In the rows, 128 means zero.
These are runs of 8 systems, one row a step. Runs of the same system follow the same rule from any start.
K_517, run 1:
[[119 162 120 179 119 120 139 141 115 120 110  92 136 127 144 149 114  94
  124 147]
 [124 150 101 127 149 120 114  95 142  92 140 114 130 105  99 129 171 107
  118 140]
 [168 132 111 128 137 138 126 105 161 146 110  72 139 140 123 135 105 111
  143 136]
 [122 167 135 172 121 139 101 119 133  95 141 112 129 128  87 142 105 146
  130 131]
 [116 138 109 136 142 112 121 130 106 139 103  83 120 105 116 153 126  92
  151 164]
 [138 182 119 161 148 136 129  96 147 103 139 104 152 136 128 127 145  94
  107 117]
 [153 120 105 114 129 104  94 101 153 122 135  87 129 119  82 144 125 121
  160 159]
 [132 167 140 183 130 152 140 126 138 110 102  77 130 147 124 151  98 117
  138 119]]
K_256, run 2:
[[100 177 178 209 127  91 109 139  89 115 142 128 140 145 122 159 108 101
  158 146]
 [113 117 122 102 154  79 154 106 134  83 138 129 120 127 122 145 217  77
  151 136]
 [178 118 121 125 108 136 196 134 171 130 110  97 144 189 175 136 119 115
  123 100]
 [132 105 105 126  82 152 122 133 170  68 133 129 104 119  81 124 118 198
  112 121]
 [101 143  88 146 127 162 132 155  93 157  73  88 109  75 139 138  95 115
  102 153]
 [131 190 126 152 158 142  80  81 131 114 169 149 161 109 116  96 149 113
   86 119]
 [162  93 134  92 162 105 101  97 147 182 112  87 128 125 116 129 120  97
  184 154]
 [126 172 176 172 129 137 133 138 124 101 154 123 136 195 103 165  99 146
  158  93]]
K_864, run 3 (8 x 20):
[[ 69 148 155 135 196 137 116 106  91 123 115 150 103  85 126 113 186  89
  137 118]
 [174 132 123  80 137  93 135 127 118 174 168 128 173 188 134 149 122 106
  145 129]
 [129 102 188 168 110 130 113 115 169  97 132 164 114 141 130 100 120 166
  147 101]
 [ 97  94  98  77 112 117 160 173  97 119 116 135  94 119 111 159 149 149
  136 135]
 [145 155 104 156  92 132 144 140 132 124 136 141 159 127 177 111 116 126
   66 128]
 [128 102 115  98 162 136 101  88 154 136 114 127 113  79 119  94 160 117
  125 133]
 [144 140 131 113 139 159 127 144 106 189 121 115 136 151 133 138  73 142
  134 113]
 [101 136 160 162 123 103  79 124 105 117 152 167 125 105 111 117 127 139
  132 148]]
K_864, run 4 (8 x 20):
[[107 138 147  99 198 183 146  80 154 103 125 160 112 121 136  82 198 124
  104  61]
 [183  80  94  53  99 103 103 143 131 190 148 116 142 145 102 142  80 162
  153 157]
 [ 83 141 184 210 111 168 125 154 111 121  98 165 106 112 167 100  88 157
  111 103]
 [ 96 120  84  59 154  83 116 133  79 132 155 154 124  88 102 143 192  97
  124 162]
 [181 135 157 147 123 140 157 120 155 176 123 132 172 179 211  99  99 106
  108  97]
 [104  94 148  92 149 139  67 100 142 101 154 173  93  91  60 100 153 187
  148 115]
 [129  99 122 118  91 113 177 201  82 192  90 117 122 150 183 160  78 123
  139 147]
 [ 96 177 136 158 135 138  92 101 119  78 178 199 142  96 127  83 174 140
   63 108]]
K_540, run 5:
[[105 142 106 128 148 131  92 125  97 148 117 108 116  78  98 135 117 119
  131 159]
 [141 174 146 149 164 131 116 100 121 154 139 118 160 144 144 120 126  86
  128 120]
 [150 108 146 120 132  92 110 101 158 108 152 124 131 147 101 136 146 124
  170 136]
 [127 118 147 142 118 129 171 157 125 125 102 105 115 165 142 158 112 128
  160 116]
 [107 147 105 151 101 118 143 142 124  66 139 133 124 121 112 146 153 136
  102 136]
 [139 115  94 123 129 141 145 121 149 138  86  90 123  98 156 117 134 103
  108 141]
 [147 164 117 127 137 169 110 106 152 115 146 118 142 139  97 119 111 151
  107 101]
 [132 111 128 131 124 112  92 129 121 156 114  94 119 103 106 137  93 128
  160 164]]
K_189, run 6 (8 x 20):
[[154  87 117 116 121  76 128 111 160 133 114  96 132 117 142 132 152  84
  159 168]
 [136 172 127 148 135 190 154 123 152  97 124 101 129 166 112 137 108 158
  111  74]
 [126 101  96 123 101  78  81 126 127 122 131 108 117  80  87 141 124 129
  147 193]
 [123 177 152 187 152 172 166 125 132 133  87  88 136 148 172 129 111  92
  120  96]
 [133 139  91 101 128  95  77  93 142  82 181 136 138 100  61 128 169 136
  120 156]
 [166 120 160 162 128 127 156 130 156 168  84  68 141 168 172 141  81  94
  172 127]
 [ 91 172 111 136 133 151 102 118 125  44 165 141 108 113  40 146 157 171
  112 110]
 [163  99 113 144 103  64 146 137 133 168  87  68 145 123 178 147 109  59
  161 191]]
K_417, run 7, 8 rows:
[[141 110 115 100 118 171 134 157 126 160 102  94 109 146  98 152  67 176
  148 117]
 [ 83 164 145 187 112 125  95 149  84 117 133 147 122  97 117 134 104 137
  116 149]
 [122 144 117 102 173 103 128 106 108 151 134 131 147 111 149 119 178  68
  118 139]
 [182 123 142 113 125 125 131 105 173 135 157 133 159 178 137 114 121 138
  130 102]
 [117  80 153 131 107 118 126 144 141 109 110 126  91 128  99 144 115 162
  178 134]
 [ 91 154 114 143 120 143 167 171  82 122 111 129 119 129 144 156 128 124
  107 124]
 [136 136  94 122 117 108 111 110 135 118 149 149 148  94 144  99 157 112
   82 148]
 [157 108 134 105 155 157 127  99 164 161 108 109 124 132 139 102 120 127
  139 107]]
K_481, run 8, 8 rows:
[[158  89  91  97 109 149 130 129 157 160 101 111 126 103 150 100 104 145
  104 137]
 [114 147 147 146 141 185  96 126 116 152 120 135 117 109 113 108  85 166
  116 104]
 [112 132 138 123 151 101  86 130  83 174 129 131 131  98 119 134 117 103
  154 162]
 [132 158 169 148 155 117 141 117 119 134 148 150 154 167 160 126 147  94
  131 102]
 [140  90 132  84 125  89 131 127 143 107 158 145 122 149 100 142 159 140
  161 130]
 [129 110 135 154  87 131 178 168 134 112 101 121 119 156 165 142 107 140
  127 117]
 [ 97 128  91 113 116 141 117 138 118  90 136 151 106  83 101 120 152 158
   90 132]
 [145 114 104 118 130 139 138 131 129 182  90 108 137 104 179 104 109 102
  109 141]]
K_540, run 9, 8 rows:
[[154 161 106 147 128 166 104 107 154 129 122  85 141 124  99 124  85 143
  116 124]
 [124 147 132 152 148 131  84 112 124 132 119  87 120 112  83 144 101 120
  160 153]
 [127 171 143 156 158 116 127 113 115 127 130  94 144 148 120 155 129  85
  155 133]
 [146 134 133 147 125  90 137 109 159  88 140  98 137 152 116 149 155  98
  156 141]
 [143 123 119 141 116 131 171 134 162  93 101  78 117 155 125 157 130 121
  147 120]
 [126 154  91 154 103 143 142 139 142  78 119  90 121 128 101 155 123 142
  112 135]
 [131 149  91 155 129 145 125 116 142 117  93  71 123  95 122 132 120 107
  116 150]
 [149 173 114 145 155 153 107  92 148 120 132  84 144 131  97 133 120 115
  126 122]]
K_189, run 10:
[[138 129 132  88 161 105 123 127 101 172 145 126 140 148 122 148 133 102
  159 136]
 [127 139 168 157 107 123 132 142 128 109 151 162 136 168 131 132 115 153
  131 101]
 [110  84 120  99 122  96 144 140 122 112 117 135 101 116 122 139 165 123
  153 144]
 [139 141 108 130 107 150 174 152 129 128 115 123 138 149 166 128 113 135
   92 107]
 [124 101 108 109 117 130  98 115 147 118 132 147 113  83 112  98 139 154
  109 141]
 [133 132 132 121 150 153 136 135 111 185  99 109 132 130 155 124  96 112
  132 121]
 [112 152 139 133 135 129  89 119 108 114 168 169 136 117 102 116 136 150
  110 120]
 [137  98 154 116 141  90 138 129 123 165 118 125 132 143 159 133 134  92
  166 141]]
K_481, run 11 (8 x 20):
[[108 164 136 208 110 143 101 105 164  39 126  99 111 106  73 135 127 147
  130 131]
 [129 150  64 126 145 117 145 119 126 122  90  40 125  96 114 167 143  65
  134 175]
 [175 200 109 172 134 156 114  74 182  88 153  88 174 151 114 115 122 113
   86 107]
 [153 105 113 123 142 115  90  86 178 110 110  50 110 110  62 148 123 121
  190 165]
 [134 212 125 207 123 154 149 134 130 100 113  51 147 165 117 178  85 104
  128 122]
 [128 154  91 148 134  85  82  79 157  54 154  92 132  88  63 143 178  99
  133 175]
 [179 154 102 156 138 141 181 103 185 119  81  26 146 162 156 150 120  69
  137 127]
 [148 174  96 146 119 148  83  87 175  47 167  85 133 132  26 149 123 171
  123 125]]
K_517, run 12 (8 x 20):
[[ 71 102 152 169  93 111 187 192  99  82  77 117  75 135 139 179 129 132
  170 135]
 [109 150  52 103 113 125 183 143 114  83 130 138 133 104 156 132 194 102
   48 130]
 [181  81  94  91 124 147 106  81 201 152 109 115 136  89 150  66 128 136
  101 134]
 [128 141 158 131 143 201  90 128 129 156 129 133 114 142  88 118  60 199
  134  86]
 [ 85 140 146 149 122  94  95 175  42 177 132 151 127 106 126 154  93 119
  146 164]
 [106 148 164 146 174 103 154 108 114 120 134 161 139 135 179 114 197  62
  126 109]
 [182  96 112  59 127  92 136 102 172 118 171 133 146 172 109 133 162 131
  149 122]
 [147  93 153 165  77 143 155 156 169 108  99 107 109 163 139 137  78 171
  151 114]]
K_97, run 13 (8 x 20):
[[106 149 139 104 152 122  65 116  84 148 188 205 145 103 102 100 144 147
  100 124]
 [143  99 187 112 157  93 137 129 109 202 126 160 143 160 193 113 128  85
  165 120]
 [123 125 163 105 117 141 148 147 125  95 178 200 128 189 113 127 141 191
  122  68]
 [109  63 133 110  77  62 151 193  85 156 114 155 110 124 166 152 123 125
  155 168]
 [100 153 123 142 114 190 172 162 106 117 119 180 121 124 177 100 129 163
   48  74]
 [145  61  84  45 107  84  95 135 114 177 148 174 133  80 138  99 141 140
  111 173]
 [138 141 178 156 136 190 129 144 114 202 108 155 142 151 191  88  54 153
  102  79]
 [ 99 102 144  66 139  92  65 132  81 139 194 219 117 105  69 122 153 175
  141 135]]
K_97, run 14:
[[ 74 158 125 199  99 143 137 167  88 108  96 140 114  79 159 123 110 129
   83 143]
 [125 127  74  68 167 134 120  99 126 140 133 144 133  76 141  92 190  98
   81 133]
 [196 122 137 115 132 138 116 102 168 190 136 112 169 164 156 101  82 129
  129 114]
 [108 116 179 138 131 139  80 128 125 118 149 155 103 133  68 132 101 188
  172 114]
 [ 86 152 146 146 142  97 145 166  54 150 118 129 124 134 145 169 133  83
  153 147]
 [127 149 123 128 126 122 161 112 147  76 153 169 145 144 161 106 191 116
   79  95]
 [169  53 105  67 103 106 153 135 165 151 110 109 117 137 144 126 128 138
  151 140]
 [120 151 131 165  95 182 123 161 119 127 116 127 119 132 118 130  60 187
  101 105]]
K_417, run 15:
[[115 144 192 203 141 158 120 101 156 103 119 161 126 125 168  79 132 127
  115  92]
 [129  92  88  33 146 104 122 133 108 138 147 128 111 122  75 154 156 140
  154 147]
 [142 148 163 199  99 143 151 154 129 154 102 123 149 158 193 121  71 126
  115 113]
 [ 90 108 119  92 140 111  96 111 123  76 159 173  99  86  72 119 191 152
  126 134]
 [161 120 115 118 127 132 169 152 116 205  85  87 149 153 197 136  86  89
  129 133]
 [114 145 154 149 116 145  88 107 149  67 181 194 126 124  86 100 145 189
   99  96]
 [129  75 109  86 142  96 140 150 100 198  77  83 109 105 149 152 119  83
  178 173]
 [122 198 161 176 127 172 136 128 125  92 171 182 155 174 139 110 119 165
   73  60]]
K_256, run 16 (8 x 20):
[[178 140 106 110 130 146 152 135 141 176 114  69 150 172 141 152  78 118
  138 123]
 [118 141 145 179 100 127  91 117 151  62 149 131 118 123  77 132 117 169
  133 133]
 [100 130  90 115 154 126 149 140  98 143  83  76 107  95 131 156 143  81
  140 159]
 [158 186 130 165 133 139 131  93 157  95 161 127 170 159 139 115 140 113
   90 101]
 [154  71 106  90 129 115 111 104 171 131 103  79 105 105  95 131 131 131
  171 157]
 [119 193 142 183 130 174 148 149 112 118 116  96 134 165 121 160  83 137
  122  98]
 [121 125  83 121 114  82  98 106 141  77 149 119 124  81  87 134 175 113
  118 177]
 [143 154 141 157 166 166 167 112 143 158  74  70 134 145 176 126 113  77
  133 104]]

Name the system that made each run.
run 17 (2 x 20):
[[120  60 152 130 124 107  58  95 162 131 115 149  96  55 113  75 131 147
  155 164]
 [121 186 136 119 185 184 143 142  73 191 112  99 137 161 129 154  88 112
  135  93]]
	K_97
run 18, 2 rows:
[[152 109 120 141 127 121  97 119 140 178  90  74 130  99 135 123  82 106
  151 168]
 [ 89 192 161 165 174 171 112 124  91 123 132 134 126 132 101 139 118 126
  131  94]]
	K_864
run 19, 2 rows:
[[115 132 115  77 182 139 157 104 130 101 131 124 113 135 104 139 199 106
  137  99]
 [177 120 108 120  75 104 133 151 144 147 146 119 160 169 141 142  83 148
  120 143]]
	K_189
run 20, 2 rows:
[[144 169 149 118 171 117 105  83 120 151 184 183 178 148 156  90 167  93
   97 104]
 [175  54 162  81 128  87 114 106 170 159 142 134 129 163 126 119 129 137
  194 130]]
	K_417
run 21, 2 rows:
[[ 96 123 130  71 171 192 167 167  82 167  91 112  86 147 105 158 109 154
  158  81]
 [136 160 119 164  69  74  77 146  98 122 184 170 169 123 122 129  98 142
   95 173]]
	K_864
run 22, 2 rows:
[[119 138 117 114 157 205 154 119 147 110  99 109 102 130 112 119 130 156
  113  78]
 [144 123  94 116 102 111  84 138 112 166 136 110 140  98 104 137  80 142
  125 178]]
	K_481
run 23:
[[102 188 101  91 191 110 129 132  51 163 145 105 144 134 100 178 156  66
  142 141]
 [178 149 156 181 120  72 118  80 182 111 154 110 178 161 165 115 145  67
  136 143]]
	K_517
run 24 (2 x 20):
[[198 117  72 123  94 102 163 125 175 139  99  35 153 152 150 159 108  89
  136 165]
 [118 168 122 196 112 175 103  99 179  34 126 105 112 108  72 117 120 173
  103 110]]
	K_517
run 25 (2 x 20):
[[166 137 116 169  80 102 111 126 139 168 136 156 180 110 210  79  97 106
   62 157]
 [103 103 165  84 204 179 108  83 146 126 121 153  88 113  91  91 166 152
  155  75]]
	K_481
run 26 (2 x 20):
[[ 86 138  98  47 149 142 137 168  44 167 162 210 127 117 138 123 159 147
   78 104]
 [151  81 166 132 100  86 100 136 122 201 141 199 155 115 213  69 105 125
  110 145]]
	K_256
run 27 (2 x 20):
[[ 72 135 134 117 161 127 102 113 103  89 143 174 100  78  95 112 191 131
  119 125]
 [168 109 105  89 128 105 168 143 124 196 113 109 158 153 192 131 120  86
  124 138]]
	K_481
run 28 (2 x 20):
[[155 127  89  52 182 122  92  57 161 120 165 119 139 108  75 111 189 109
  130 132]
 [192 118 155 159 106 138 150 131 174 166 101  67 151 192 155 143  51 130
  167 118]]
	K_481
run 29:
[[ 94 100  69  67 132  95 172 176  68 161  93 119 110  89 159 157 165  83
  121 169]
 [164 153 132 153 128 157 145  84 188 106 146 160 168 140 193  63 158 116
   57  81]]
	K_517
run 30 (2 x 20):
[[127  80 125  57 192 108 126  91 138 159 110 114 106 103 120 118 188  85
  174 137]
 [167 164 160 151 114 140 158 147 132 146 154 124 167 223 147 154  78 143
  134  86]]
	K_256
run 31, 2 rows:
[[135  83  48  98  64 124 156 153 152 104 111 146 121  74 167  99 152 151
   51 156]
 [129 102 117 104 146 215 116 109 160 161  88 142 106  80 151  56 110 172
   80  87]]
	K_517
run 32:
[[122 171 145 160 125 129  65 127  93 145 165 154 147 120 100 124  86 150
  115 138]
 [117 123 163 123 173  90 114 107 106 160 127 136 132 123 139 126 156  75
  172 144]]
	K_417
run 33:
[[144 140 115 125 136 126 119 130 105 187 120 111 153 125 155 124  99 102
  118 146]
 [127 138 159 134 146 143  98  99 147 109 153 163 131 131 114 100 139 151
  123 102]]
	K_97
